In the rows, zero is written as 128.
One turn moves every row onto another: examples first, then more rows asked:
Zizep: [129 137 138 144  84 115 133 123 157 174 129 109 135 144]
vib: [127  86  89 138 128 142 135 164 128 144 106 122 139 138]
ruf: [121 167 131 165 140 112 112 128 111  76 120 104 130 110]
Baded: [130 135 117 130  90 131 134 127  62  80 137 134 105 126]
Tamev: [123 142 101 144 153 112 139 128  95  65 131 105 121 132]
tis: [115 159 128 164 141 107 113 127 100  81 120  98 136 101]
kubi: [107 110 128  92  90  89 124 127 113 166 134 111 139 117]
Nolim: [130 135 124 104 105 115 139 124 113 102 132 122 140  56]
gofa: [124 171  68 156 110 123 133 132  93 132 118 117 133 136]
Kof: [130 140 150 101 117 109 133  95  87 112 152 127 110  85]
suv: [113  97 156 139 134 100 121 109 125  71 134 120 121 133]
Ziz: [124 115 124 144  94 117 137 127  47 138 136 127 133 144]
porev: [132 189 135 142 109 138 143 124 116 123 139 121  97  90]
releb: [116 100 142 139 125 108 124 122 147  61 126 120 131 123]
lavo: [124  87 116 113 108 110 129 112 130 163 147 135 117 162]
dipom: [121 164  75 155 114 116 130 126  74 142 121 112 129 137]
gub: [123 176  78 156 114 122 131 120  86 135 128 122 118 151]
bana: [113 137 138  89  96 103 124 110 135 154 151 129 108 152]
Kar: [121  83 118 136 141 130 128 136  91 161 123 123 116 159]
Fikav: [124 170 169 141 129 139 133 126 105 162 137 123 123 109]
Pozek: [123  95  88 156 119 156 140 108 125 170 132 118 135 112]
fifif: [121 106 135 129 159 141 110 129 166 138 130 104 125 110]
dak: [133 142 106 132  83 138 137 138  84  71 132 136 110 123]
rane: [130  95  97 115 100 122 134 129 161 151 137 138 128 156]
zan: [111  87 147 141 128  98 121 122 123  72 123 111 139 112]
rol: [137 151 115 144  91 141 141 126 106 108 145 150 110 176]
fuz: [129 175 124 145 102 132 143 137 108 129 126 109 120  67]
biduf: [133 128  87 149  76 135 145 161 106 113 117 130 159 125]
bunin: [137  82 126 125 107  94 131 121 156  89 132  96 121 114]
balug: [116 133 109  93  79 109 130 142 162 143 132 124 138 123]
folam: [130 180 152 143 119 149 136 144 138 146 128 129 133 103]
Fopo: [137 161 131 103 110 128 140 109 135  90 149 140 112  92]
Zuv: [126 173 143 141 114 122 140 120  82 140 138 112 104  79]
Nizi: [126 127 136 147  84 108 134 126 144 181 125 102 143 136]
kikar: [123 160 152 144 119 138 135 146 108 162 121 114 146  85]
leba: [120 135 102 143 153 109 138 128  87  69 129 104 125 129]
Gelil: [132 111 107 136 135 150 132 141 138 137 127 141 107 177]
neset: [117  96 142 126 162 132 107 126 147 147 130  98 126 107]
gali: [122  76  98 114 102 108 129 131 132 162 133 125 140 137]
Mibod: [119 107 147 124 165 137 107 119 155 145 138 107 116 120]
rugiv: [121 103 104 152 129 154 139  92 115 171 145 125 117 132]
pari: [117 164 136 163 144 108 111 121 101  81 126 101 126 112]
vum: [121 138  98 142 151 111 139 133  94  64 129 103 129 125]
mebi: [128 113  91 152 120 165 140 101 146 159 141 132 119 131]
pezuf: [133  75 142 122 114  86 125 110 131 100 139  94 112 118]
los: [125 130 144 145  88 108 132 117 140 181 131 107 131 147]
Boro: [139  91 142 122 111  96 127 107 154  90 146 104 103 132]
kavi: [129 129 103 132  83 131 136 139  66  80 127 129 120 110]

folam goes to Fikav
kavi goes to dak
Now find these:
gali goes to rane
Zuv goes to fuz
Nolim goes to Fopo
los goes to Nizi
Mibod goes to neset
Boro goes to pezuf
releb goes to suv
rol goes to Ziz
tis goes to ruf
gub goes to dipom
vib goes to Gelil
Pozek goes to mebi
bana goes to kubi
vum goes to Tamev

One turn moves every row onto another: examples first, then more rows asked:
Vapob: [169  96 147 132 127 141 139  98  83 129 139 151 111 135]
nit: [118 103 102 106 104  88 134 151  99 152 163 119 117 124]
Nidu: [147  97 137 134 118 125  90 133 114 125 133 183 128 134]
Dovo: [128 163 110 123 110 162 138 108 147 116 104 110 149 150]
gakom: [143 129 136 132 150 107  91 145 150 106 118  85 138 139]
bobur: [112  96 170 131 132 109 136 135 152 157 122  87 138 135]
vut: [109 103 165 148 143 103 155 130 130 145 111  89 106 122]
tep: [162 100 146 125 134 152 141  97  77 117 141 137 115 139]
kiso: [147  93 120 115 100  82 120 141  90 148 145 123 111 146]
dubu: [103 145 105 151 104 130 109 130 149 117 100 159 112 118]
Geg: [152 117 115 128  91  80 116 135 109 139 111 114 107 161]
dani: [103 112 132 133 155 112 113 142 133 115 148  83 111  93]
dozet: [108 127 131 133 142 114  99 141 160 114 128  75 128 114]
golag: [103 133  85 113  96  90 139 152 123 147 140 107 118 126]
kufe: [124 141  93 126  89  85 128 142 128 138 109 104 112 148]
leve: [171 140 133 132 123 150 132 100 108 107 101 128 133 167]
pesu: [118 106 116 125 130 130 113 146 109 126 157 184 129 106]
kugaz: [177 142 129 141 118 138 134 101 116 116  94 140 126 163]
ramab: [138 129 143 126 169  99 163 163 125 133 122 109 150 143]
zuve: [119  94 131 115 121 155 151 107 104 147 173 140 122  99]
Toda: [132 169 101 129 106 151 142 114 155 125 102 124 146 144]
gumat: [ 96 130 110 114 107 164 149 107 150 148 150 123 142 105]
rizi: [113  99 132 113 126 165 152 103  97 133 169 126 121 104]
Zadi: [ 91 135  97 136 121 132 125 145 132 121 137 168 119  97]
dima: [158 115 142 132 168 100 100 148 118 100 131 100 128 134]
mado: [169 103 142 134 134 141 147  94  82 124 133 152 110 135]
Nol: [ 92 139 109 111 111 172 150 110 140 133 147 109 142 112]
Zedu: [131 163 104 123 109 156 140 111 160 129 108 125 155 145]
vem: [ 96 140 102 113 109 162 152 117 148 144 150 124 143 105]
Liv: [120  93 134 121 124 156 152  97 102 145 165 139 114  99]
gido: [137 122 130 150 102 125  87 122 138 120  99 167 117 142]
baf: [125 123 148 145 165  96 172 147 114 130 111 103 115 127]
Pupu: [176 146 124 136 125 141 138 103 118 115  97 143 136 163]
Mutu: [130 112 156 117 149 107 140 155 148 149 129  99 165 148]
pugob: [133 104 140 133 171 104 114 146 107 105 150  99 111 106]

Mutu goes to baf
Zedu goes to mado
pugob goes to dozet
Now find these:
vem goes to kugaz
Dovo goes to tep
gido goes to pesu
Geg goes to nit

One turn moves every row onto another: examples first, then more rows asked:
Reb: [173 148 127 123 163  81 137  94 169 143 153 132 138 103 127 115 119 126
 165 165  51 117 119 161 114 163 115]
Tus: [ 93 114 110 126 116 100 160 104 153 101 196 121 117 112 179 113 136 121
 143 127  81 152 115 144 110 131 130]
fup: [120 170 110 117 163 149 137 169 113 118 161 157 132  66 160 137 142 129
 128 108 100 154 121 157 153 125  79]
Kaz: [167 141 128 126 168  92 140  87 176 133 153 143 134  94 129 107 118 119
 170 149  59 112 124 157 118 168 117]
Zazop: [191 142 101 145 126 108 159 133 131 113  91 130 128 105 155 145 132 115
 175 161  39 153 130 142 178 140  82]
fone: [ 83 114 110 127 115 108 156 114 154 107 191 124 112 111 185 117 136 116
 145 134  78 152 123 146 105 131 127]
tobus: [131 138 105 135 121 124 138 164 127  58 116 157 156 122 196 143 146 129
 176 136 107 146 114 158 144 148 121]
dobe: [169 144 133 136 169  82 149  87 173 145 143 144 141  89 124 107 119 132
 153 151  60 127 132 157 111 159 120]
Dab: [144 150 124 157 180 106 106 159 156 139 133 120 156 129 111 159 136 145
 145 148 139 150 100 163 130 159 127]
zipek: [133 161 122 105 162 112 167 148 118 138 182 135 127  74 166 115 118 154
 107 145 124 156 141 131 153 138 123]
mov: [ 94 117 117 129 118 111 173 107 151  97 190 130 121 116 181 104 140 120
 148 127  87 162 118 140 103 138 122]
mige: [134 163 128 111 161 109 167 148 121 146 183 133 132  73 171 123 122 145
 105 140 125 156 135 132 159 138 124]
bup: [119 136  99 140 167 141 119 144 100 128 148 159 111  92 153 139 127 103
 173 130  54 174 141 177 142 137  57]
Mugib: [119 120 102 174 126 114 153 146 147 154 153  80 102 112 119 156 139 123
 128 137  93 188 109 124 160 116  95]
Zufad: [146 149 108 164 178 100  99 166 169 136 138 123 160 137 118 156 132 140
 137 136 138 150 109 158 124 157 114]
lizaz: [129 125 120 160 141 110 107 134 108 105 159 160 117 131 124 111  99 120
 196 178  68 150 142 165 124 153  69]
dovof: [145 150 118 156 175 103  98 161 164 136 129 124 159 133 116 162 129 145
 152 139 134 148  99 156 125 166 124]
Pekod: [202 137 112 158 130 108 162 132 133 113  91 138 141 106 154 136 125 125
 160 157  46 159 136 126 168 128  78]
Pibak: [117 170 116 125 168 145 142 167 114 120 167 152 130  64 169 144 143 123
 133 107  97 155 115 159 151 120  80]
kag: [ 92  99 108 137 124 108 165 113 148  98 188 128 112 100 184 109 138 117
 151 119  89 156 118 140 120 137 135]
datu: [123 103  96 178 138 111 143 149 148 154 149  85 113 110 133 149 130 124
 124 123  95 188 110 109 158 116 106]
vev: [135 158 115 168 173 101 108 162 163 140 136 125 166 112 113 153 132 147
 141 137 137 153 107 157 115 162 130]
Nema: [130 116  96 175 131 105 152 142 145 151 152  79 104 117 122 159 134 126
 131 132  89 192 110 116 164 125  98]
rekef: [115 137 104 148 170 137 121 146 102 118 148 158 107  91 158 141 127 105
 179 132  53 170 133 176 135 130  56]
bigiv: [131 138 101 137 127 129 126 174 126  63 123 154 166 130 205 145 138 127
 167 153 102 147 125 142 135 140 121]
mir: [122 124  88 189 124 109 151 156 144 151 152  88 108 106 128 157 136 119
 127 119  93 191 116 123 153 129  96]
vip: [142 138 142 143 111  96 110 154 132 128 137 150 129 163 115 108  75 140
 153 163 110 143 144 144 148 143  84]
vok: [147 139 108 144 122 117 135 165 124  61 127 161 168 137 204 141 137 134
 168 145 103 152 118 155 123 143 112]
zum: [171 151 119 132 169  85 136  94 179 132 163 147 135  97 121 111 117 116
 156 152  61 115 134 162 114 163 120]
Nusi: [129 110  95 179 137 109 159 143 147 151 155  82 108 123 133 146 139 123
 127 130  96 198 117 115 157 126  87]
deler: [132 126 122 152 143 115 110 135 107 111 173 159 124 131 123 112  95 115
 197 175  72 156 145 171 128 155  72]
bim: [145 147 119 156 173 100  93 162 165 145 139 116 168 128 116 153 125 147
 139 146 126 144  94 147 119 148 125]
gam: [100 113 102 143 112 100 165 115 145 103 195 129 111 114 191 115 134 112
 148 120  75 158 124 150 104 142 119]
vik: [146 142 136 122 131  81 146 139 130 168 135 130 119 129 152 115  90 149
 105 156 120 159 156 121 165 146 118]
pesa: [143 135 139 147 109  89 107 146 129 129 130 152 127 160 117 105  83 141
 150 170 108 139 145 137 146 151  88]
Misit: [171 139 135 125 177  91 141  89 168 138 147 145 131 105 128 107 121 121
 159 147  61 112 128 162 123 168 123]
Minat: [130 140 100 134 127 125 126 165 129  63 116 150 171 128 203 146 140 131
 163 143 110 150 116 150 135 133 122]
mupup: [190 135  96 154 134 118 159 129 133 111  96 127 133  95 160 137 127 110
 169 159  43 156 136 121 180 130  83]
Napeg: [143 139 131 117 135  86 150 143 131 165 133 127 111 132 152 115  82 154
 111 155 117 165 160 125 161 137 113]
pebiv: [194 133 106 153 135 119 157 136 132 110  99 135 131 104 156 133 126 111
 163 155  38 146 140 119 182 134  85]
zeki: [133 153 109 134 123 130 136 164 128  64 108 161 168 129 194 146 140 129
 166 143 104 162 121 147 129 138 122]
bez: [192 148  96 152 133 113 161 129 135 113  97 138 129  96 148 143 123 108
 164 162  37 163 145 126 172 131  92]

Minat goes to mupup
bim goes to datu
Napeg goes to zipek
Now find these:
Pekod goes to dobe
zeki goes to bez
vik goes to mige
Mugib goes to fone

One turn moves every row onto another: examples first, then more rows asked:
gemu: [116 159 110  98 172 112 123 135 159 135 164 134 138 144 135  89]
bos: [141 148 136 115 115  90 117 137 118 112 173  95 120 211 129 126]
maruf: [167 115 150 131 130  90 117 128 114 104 138 172 111 162 115 154]
gepur: [132 126 115 160 142  86 137 150 111 119 185 142 119 135  64 107]
Dolu: [ 80 138 159 127 144  96 142 155 103 160 159  89 114 153 107 123]
Bofe: [105 130  94 114 153 153 141 114  95 117 145 117 101 149  98 113]
Nufo: [125 120  96 125 106 150  96 109  92 102 137 124 114 168 108 110]
kug: [151 161 152 136 101  93 123 117 115  91 182 128 120 153  83 106]
bevus: [140 103 120 104 102  98  91  82 101 104 172 142 135 159  82 124]
Vumo: [109  99 119  88 128 104 143  88 106 114 154  99 112 154  69 130]
gogi: [101 149 148 108 107 115  80 127 144 135 133 119 146 139 141  84]
mefa: [104 102 129  90  96  95 105 155 157 158 121 112 134 140 118 105]
pur: [105 125 166  85 108 102 146 109 128 140 136  81 125 134 122 130]
feka: [121 158 163  96 121  82  95 130 137 146 142 122 133 162 151  85]
Gizil: [118 108 141 178 129 113 110 103 113 124 155 150 163 140 100 143]
kati: [110  76 115 135 134  86 110 149 116 168 154 146 147 115 109 126]
Ziku: [127 140 115 105 174  73 120 153 143 155 161 139 129 164 140  90]
Norok: [100 127 154 151 150 120 160  95 122 122 146 107 142 141  96 148]
sos: [103 107 129 110 143 102 119  95  93 139 176 152 132 114  67 123]
tugo: [104 100  88 120 136 107 101 157 153 136 127 104 133 164 126  90]
koz: [111 120 144 148  98  93 137 141 109 112 147  89 106 145  64 107]
Nubiz: [143 113 123 154 128 113 134  93 131  93 151 115 148 185 107 150]
pib: [129 113  95  88 148  90 123 160 167 155 158 147 137 144 119 107]
zal: [122 129 133 154 134  86  86 161  99 152 188 155 143 162 118 118]
Zomef: [139 116 167 115 127  98 149 124 116 109 114 124  93 159 108 156]
bidu: [131 154 146  69 113  98 112 128 165 141 154 138 139 140 135 103]
biko: [103 105 123 115 129  75 101 161 135 161 121 103 124 170 133  89]
gikek: [126 100 158 140 147  93 135 143 105 135 124 163 104 128  99 152]
nore: [108 145 118 127 134 153 101 106  84 124 156 156 122 127 106 106]
paz: [174 126 112  96 128  87 120 111 140 113 183 143 143 170 136 130]

kati goes to paz
maruf goes to Zomef
Now find these:
feka goes to biko
bos goes to Dolu
Norok goes to Gizil
gemu goes to gogi
Bofe goes to nore
bidu goes to mefa
kug goes to koz
bevus goes to Vumo

